In the rows, zero is written as 100.
Turns, then the turns between two rows, first turn first; the first pair answered
turn T:
|  78 | 109 | 104 | 103 | 101 |  85 |  97 | 110 | 109 | 111 |  97 | 100 | -> |  83 | 110 | 110 |  97 | 109 |  88 | 108 | 101 | 105 | 116 |  97 | 108 |
|  79 |  94 | 128 | 118 |  92 |  90 | 133 | 121 | 119 | 107 |  92 |  91 | -> |  57 | 106 | 111 |  89 |  93 |  94 |  93 | 122 | 123 | 102 |  82 |  90 |
| 100 | 104 | 101 | 109 |  95 | 107 | 100 | 104 |  95 |  97 | 102 |  87 | -> |  95 | 109 |  99 |  92 | 100 | 109 |  93 |  97 |  95 |  98 |  99 |  93 |
| 116 | 111 | 104 | 111 |  97 | 112 | 103 |  91 |  76 |  91 | 106 |  71 | -> | 105 | 117 |  97 | 101 |  96 | 113 |  84 |  93 |  78 |  88 | 101 |  70 |
turn Y:
| 106 |  92 |  84 | 104 | 104 |  85 |  83 |  97 | 116 |  98 | 110 | 113 | -> |  91 | 103 |  92 | 112 | 104 |  79 |  84 | 101 | 118 | 102 | 106 | 105 |
| 105 |  95 |  84 |  98 |  99 |  96 |  87 | 106 | 110 |  95 |  97 |  95 | -> |  95 | 102 |  89 | 103 |  98 |  93 |  87 | 108 | 112 |  99 |  94 |  90 |
| 116 |  96 | 104 |  91 | 100 | 115 | 100 | 100 | 110 | 112 | 106 | 100 | -> | 110 |  93 | 101 |  89 | 100 | 110 |  94 | 105 | 117 | 112 | 104 | 105 |
| 119 |  87 | 131 |  96 | 110 | 105 | 133 |  77 |  90 | 119 |  90 | 113 | -> | 126 |  74 | 117 |  86 | 108 | 102 | 122 |  83 |  99 | 114 |  88 | 130 |
turn U:
|  69 | 116 |  97 |  99 |  93 | 115 |  96 |  99 | 109 | 107 |  78 |  74 | -> |  89 |  97 |  93 | 125 |  82 | 115 | 105 | 111 | 107 | 102 |  85 |  68 |
|  87 | 113 | 113 |  94 | 112 |  97 | 106 |  94 | 105 | 107 |  95 | 102 | -> |  84 | 105 | 111 | 114 | 102 |  92 | 105 | 111 | 111 | 104 |  97 |  96 |
|  89 |  91 |  98 | 102 |  99 |  88 |  85 | 116 | 112 | 100 |  96 | 118 | -> | 110 |  82 |  96 | 110 |  96 |  92 |  97 | 115 | 106 |  97 | 102 | 119 |
turn P:
|  91 | 100 | 112 |  96 | 107 |  95 | 108 |  94 | 104 | 114 |  95 | 127 | -> |  83 |  96 |  93 | 104 |  92 |  97 |  77 | 114 | 108 | 101 |  93 | 110 |
| 101 |  82 |  90 | 101 |  99 |  92 |  91 | 110 | 120 |  98 |  99 | 112 | -> | 104 |  83 | 100 |  96 | 107 |  90 | 108 |  99 | 118 | 105 |  99 | 119 |
|  88 | 110 |  88 |  70 | 105 |  99 |  82 | 100 |  86 |  96 | 100 |  93 | -> | 123 |  85 |  80 |  96 |  93 | 102 | 100 | 109 |  82 |  88 | 112 |  91 |
Pairs:
Each pair is two turns apart.
| 127 |  82 |  91 |  73 | 108 | 107 |  98 |  70 |  85 |  98 | 106 | 115 | -> |  91 | 107 | 120 |  76 | 121 |  93 | 108 |  63 |  87 | 114 |  99 | 110 |	T then P
| 104 | 113 | 111 |  90 | 106 |  99 | 109 |  86 |  99 | 101 | 105 | 108 | -> | 108 | 111 | 106 |  87 | 105 | 103 | 106 |  85 |  96 |  99 | 104 | 106 |	P then T
|  86 |  88 | 114 | 108 |  89 |  84 | 102 | 112 | 114 | 102 |  90 | 114 | -> |  81 | 100 | 119 |  88 |  98 |  89 | 100 |  97 | 109 | 107 |  87 | 117 |	U then P
| 121 | 115 |  83 |  95 |  85 | 118 |  83 |  89 |  77 |  94 |  90 |  71 | -> | 119 | 120 |  91 |  83 |  94 | 118 |  92 |  77 |  74 | 100 |  89 |  79 |	T then P
| 102 | 126 |  96 | 111 |  86 | 111 |  96 |  87 |  68 |  96 | 102 |  63 | -> | 100 | 127 |  91 | 108 |  84 | 111 |  87 |  89 |  70 |  93 | 100 |  63 |	P then T
| 101 | 107 |  96 |  81 | 104 | 110 |  95 |  88 |  94 | 103 |  98 | 102 | -> |  96 | 105 | 109 |  92 | 108 | 103 | 113 |  89 |  97 | 111 |  99 | 106 |	U then T
| 103 |  84 |  77 | 112 |  87 | 133 |  86 | 105 | 103 | 114 | 108 | 108 | -> |  85 |  92 |  81 |  94 |  96 | 126 |  79 |  99 | 111 | 119 | 100 | 120 |	T then Y
|  58 |  97 | 111 | 115 | 105 |  66 | 101 | 130 | 110 | 106 |  95 |  94 | -> |  86 |  73 |  83 | 121 |  88 |  77 |  87 | 141 | 109 |  89 | 103 |  90 |	T then P
| 119 | 114 | 103 | 100 |  99 | 119 | 106 |  86 |  77 |  93 | 106 |  77 | -> | 125 |  99 |  83 |  96 |  91 | 120 |  89 |  97 |  84 |  85 | 106 |  84 |	T then Y
| 116 |  85 | 110 |  98 | 109 |  96 | 126 |  92 |  99 | 108 | 104 | 118 | -> | 114 |  75 |  84 | 113 |  87 | 100 |  93 | 117 | 104 |  92 | 105 |  99 |	P then P
|  79 | 106 | 123 | 115 | 110 |  83 | 116 | 105 | 112 | 103 |  87 | 126 | -> | 119 |  82 |  98 | 135 |  90 |  98 | 113 | 117 | 103 |  84 | 100 | 112 |	P then U
|  86 |  81 |  67 | 115 |  80 | 100 |  74 | 127 | 116 |  74 | 100 |  84 | -> | 115 |  63 |  98 | 103 | 108 |  90 | 141 |  94 | 115 |  97 | 107 | 134 |	P then Y
| 107 |  97 |  96 | 115 |  93 | 102 | 103 | 103 |  94 | 108 |  99 |  75 | -> |  96 | 100 |  88 | 103 |  91 | 101 |  84 | 107 |  99 | 105 |  94 |  77 |	T then U
|  98 |  75 |  92 |  99 |  92 |  90 |  86 | 112 | 104 |  91 |  94 | 101 | -> |  83 |  90 | 105 |  81 | 106 |  87 |  87 |  99 | 105 | 100 |  87 | 107 |	P then P
|  76 |  94 | 109 | 106 | 104 |  85 |  98 | 106 | 121 | 109 |  90 | 113 | -> |  84 |  87 |  92 |  96 |  98 |  92 |  78 | 110 | 120 |  99 |  90 | 110 |	U then T
